In the rows, 128 means zero.
Named moves come first, each a turn or a mirror and shown by rows before and after it. Which of them, in which order, take the first row of each pair that follows to the second? Write the first one first, as in the answered first pair.
dalo:
[142 101 123 115 157 100 163 132 139 127] => [141 102 123 115 158 101 159 138 146 120]
[162 104 129  81 144 108 146 171 120  86] => [171  95 121  89 145 111 162 148  84 116]
[147 105 171  92 119 135 141  98  78 162] => [126 126 186  74 115 127 104 144 150  98]
zadub:
[109 124 151  91 136 119 116 141 128 146] => [106 138 132 110 132 112  98 153 154 132]
[149 133  93 143 125 112 114 150 130 113] => [150 109 117 111 130 120 141 133  88 140]
[143 101 146  71 129 118 127 150 114 113] => [142 121 121 100 122 109 105 165 151  92]
budef:
[101 142 119 142 116 131 103 128 152 123] => [115 106 145  94 135 128 138 131 109 121]
[116 138 127 147 109 134  94 127 111 124] => [126 118 139 117 123 130 115 128  84 123]
[139 133 124 138 124 116 129 146 152  96] => [144 117 135 119 134 115 144 148 135  96]
[149 143  76 187 123 118 130 123 139 139] => [167  99 104 127 148 114 172 129  86 139]
vinin:
[106 126 168 101 105 140 115 124 131 145] => [105 138 156 119  97 138 101 124 148 140]
[ 82 108 119 163 123 141 122  92 136 174] => [ 87 107 116 164 125 137 128  91 131 176]
[114 128 143 132 118 156 115 115 132 148] => [117 133 133 141 116 153 112 117 138 149]

Between the rows of a pair lie two moves.
[120 165 135 170 128 146  97 102 124 156] => [126 138 156 134 140 148 125  96  85 167] => zadub, budef
[147 112 119 103 147 105 134 148 125 103] => [138 141  93 153 130 112 110 134 147 119] => dalo, budef
[137 120 113 161 136 149 131  84  66 145] => [115 104 181  84 142 153 129 117  89 105] => dalo, zadub
[131  92 164  85 144 136 143 117  86 118] => [ 95 150 157 135 111 147  81 116 163 111] => vinin, budef
[123 147 129 127 137 142 106 107 131 136] => [127 144 126 125 138 140 112 102 120 143] => vinin, zadub
[ 60 133  69 193 152 130 143 113 138 136] => [ 76  79 109 114 184 124 188 130  90 122] => dalo, budef
[129 149  90 157 133 116 117 145 129 124] => [134 141  90 144 141 113 124 156 131 111] => vinin, dalo
[143  87 135  81 150 123 151 166 122  88] => [112 138 128 129 121 131  97 166 186  83] => vinin, budef
[127 130 116 107 155 123 150 140 138 103] => [133 136  99 139 151 126 157 114 116 138] => budef, dalo
[ 94 162 135 147 107 143 102 117 170 127] => [ 96 125 178  84 124 146 131 125 136 120] => budef, vinin
[157 151  97 124 130 161 142 104 153 130] => [157 133 120  93 138 164 157 106 136 129] => budef, vinin
[162  99  54 169 130 119 134 143 149 126] => [147  61 124  92 137 141 168 124  93 151] => zadub, vinin
[135  98 167  65 145 127 148 152  97 114] => [101 137 174  85 119 140  99 157 164  98] => vinin, vinin
[157 122 105 128 125 146 147  99  96 175] => [170 107 103 107 138 132 163 123  97 147] => zadub, budef
[124 115 150 103 129 129 144 124 110 143] => [106 144 145 124 112 136 115 124 147 140] => vinin, budef
[131 133 131 139 120 120 140 161 168  93] => [141 101 150 110 130 126 175 139 109 124] => vinin, zadub
[117 113 118 182 104 110 133 123 107 151] => [120 120 109 180 108  96 120 150 137 118] => dalo, vinin
[123 143 101 185 104 123 118  95 139 168] => [116 147 110 158 108 109 101 142 190 109] => vinin, dalo
[109 161 103 124 125 134 117  93 118 132] => [117 141 124  84 139 131 136 107 104 117] => dalo, budef
[120 158 117 173 123 132 134 100 114 152] => [127 117 160  96 145 123 161 134 100 113] => dalo, budef
[100 116 231  67 100 165 124 111 114 119] => [ 84 142 223  96  85 173  98 104 143 121] => dalo, vinin
[135 118 134 129 129 141 124 117 113 170] => [128 135 126 132 126 133  96 145 161 133] => dalo, vinin
[139  96 135 100 147 133 150 139 115 109] => [112 137 127 138 125 140 107 137 171 107] => vinin, budef
[143 127 125  98 148 111 121 165 141  73] => [157 142  77 155 144 108 122 144 131 100] => dalo, zadub
[146  92 131 118 156 120 172 112  97 136] => [119 102 168  87 149 123 147 136 141 105] => vinin, dalo
[112 102 127 104 117 119 131 154 141 133] => [107 118 104 143 105 123 120 137 145 154] => dalo, budef
[115 166 146 136 125 115 102 145 172  99] => [129 141 155 103 143 107 123 161 156  83] => budef, zadub
[122 136 134 123 107 122 112 151 167  97] => [140 136  93 169 107 124 124 120 134 135] => dalo, zadub
[149  48 153  46 161 158 166 139 105  62] => [149  86 109  96 153 138 125 175 182  13] => zadub, budef
[122 156 104 167 108 146 115  97 123 159] => [115 138 148  94 124 131 113 154 164  86] => budef, dalo
[ 96 140  74 120 138 102 126 167 176  66] => [101 110 101  75 154  98 149 173 146  63] => budef, vinin
[102 129 196  86 126 145 129 103 124 128] => [ 92 161 172 133 109 148 100  93 157 136] => dalo, budef
[131 140 172 124 141 140 108 145 164 136] => [144 118 175 101 156 133 131 148 135 134] => vinin, budef
[118 150 121 169 108 136 115  91 117 172] => [105 124 172 110 117 146 130  97 100 164] => dalo, zadub
[160 121  89 147 145  95 146 141 107 118] => [153 137  82 167 136  99 133 137 120 123] => zadub, budef
[105 130 159 109 137 117 123 158 156 108] => [ 97 145 153 127 129 123 113 147 162 118] => zadub, budef
[112 169 103 190 114 127  87 107 161 151] => [ 86 150 172 106 122 132  85 143 185 104] => zadub, dalo
[130 149 106 176 111 136 105 117 155 141] => [148 118 110 154 126 137 144 101  98 167] => vinin, zadub
[127 133  86 145 155 111 132 141 178 106] => [145 119  73 149 160 109 155 128 143 126] => vinin, dalo
[138 115 131 116 138 123 133 139 120 106] => [131 115 139 117 133 133 138 124 104 127] => budef, zadub
[121 146 116 132 141 150 134 157 160  91] => [125 130 130 109 148 149 147 161 145  88] => budef, vinin
[147  53 163  45 165 128 177 143  62 138] => [122 157  69 224 104 146  91  83 132 198] => budef, dalo
[134 130 128 144 121 130 130 111 107 163] => [120 120 165 103 125 133 128 128 119 142] => dalo, zadub
[117 161 136 154 106 141  96 108 161 139] => [151 106 145 100 138 127 154 110  86 142] => vinin, budef
[136 152 111 158 131  97 114 147 158  88] => [150 110 134 111 152  97 156 141  95 102] => budef, dalo
[112 159  94 195 120 125 116 118 107 150] => [122 155  79 193 130 113 118 140 118 126] => dalo, vinin
[157 147 103 150 138 106 145 153 120 131] => [159 131 122 121 145 107 160 154 103 132] => budef, vinin
[140 123 107 173 141 119 131 105 126 139] => [127 128 126 148 141 117 111 137 169  98] => zadub, dalo
[107 134 156 120 126 125 116 133 154 105] => [122 112 152 119 134 130 143 108  97 141] => budef, dalo
[114 108 139 136 136 129 134 101 101 144] => [ 98 135 135 150 126 126 105 115 150 119] => budef, dalo
[123 146  81 177 131 108 109 133 155  98] => [139 117  91 136 152  94 135 156 134  73] => budef, zadub
[118 128 101 161 130 106 116 128 134 124] => [107 122 137 121 132 110 116 145 146 102] => zadub, dalo
[131 144 137 108 123 129 125 158 166  94] => [149 154  90 164 116 125 130 131 143 129] => dalo, zadub
[146 137 124 135 128 114 128  77  68 184] => [129 125 172  58 142 100 110 151 134  90] => dalo, budef
[117 122 151 117 132 134 122 120 146 122] => [118 119 148 122 130 140 127 109 129 138] => dalo, vinin
[114 125 161 111 118 137 126 112 108 152] => [126 148 111 158 114 121 105 125 148 130] => zadub, vinin
[138 108 162  88 128 135 161 125  96 145] => [153 144  87 158 123 112 125 154 163 105] => zadub, vinin
[112 169 123 160 113 116  80 145 191 115] => [165  91 136  88 160  96 164 149  86 122] => vinin, budef
[125 106 109 120 142 127 156 155 117 113] => [111 108 134 102 140 133 146 156 129 108] => vinin, vinin
[129 107 133 131 140 134 168 110  68 167] => [144 136  71 186 138 109 143 139 120 129] => zadub, vinin
[131 116 118 120 129 123 154 129 127 131] => [126 122 122 123 122 131 151 119 124 145] => budef, zadub
[145 118 127 122 138 120 142 118 103 145] => [125 147 123 148 121 127 109 116 142 144] => vinin, budef
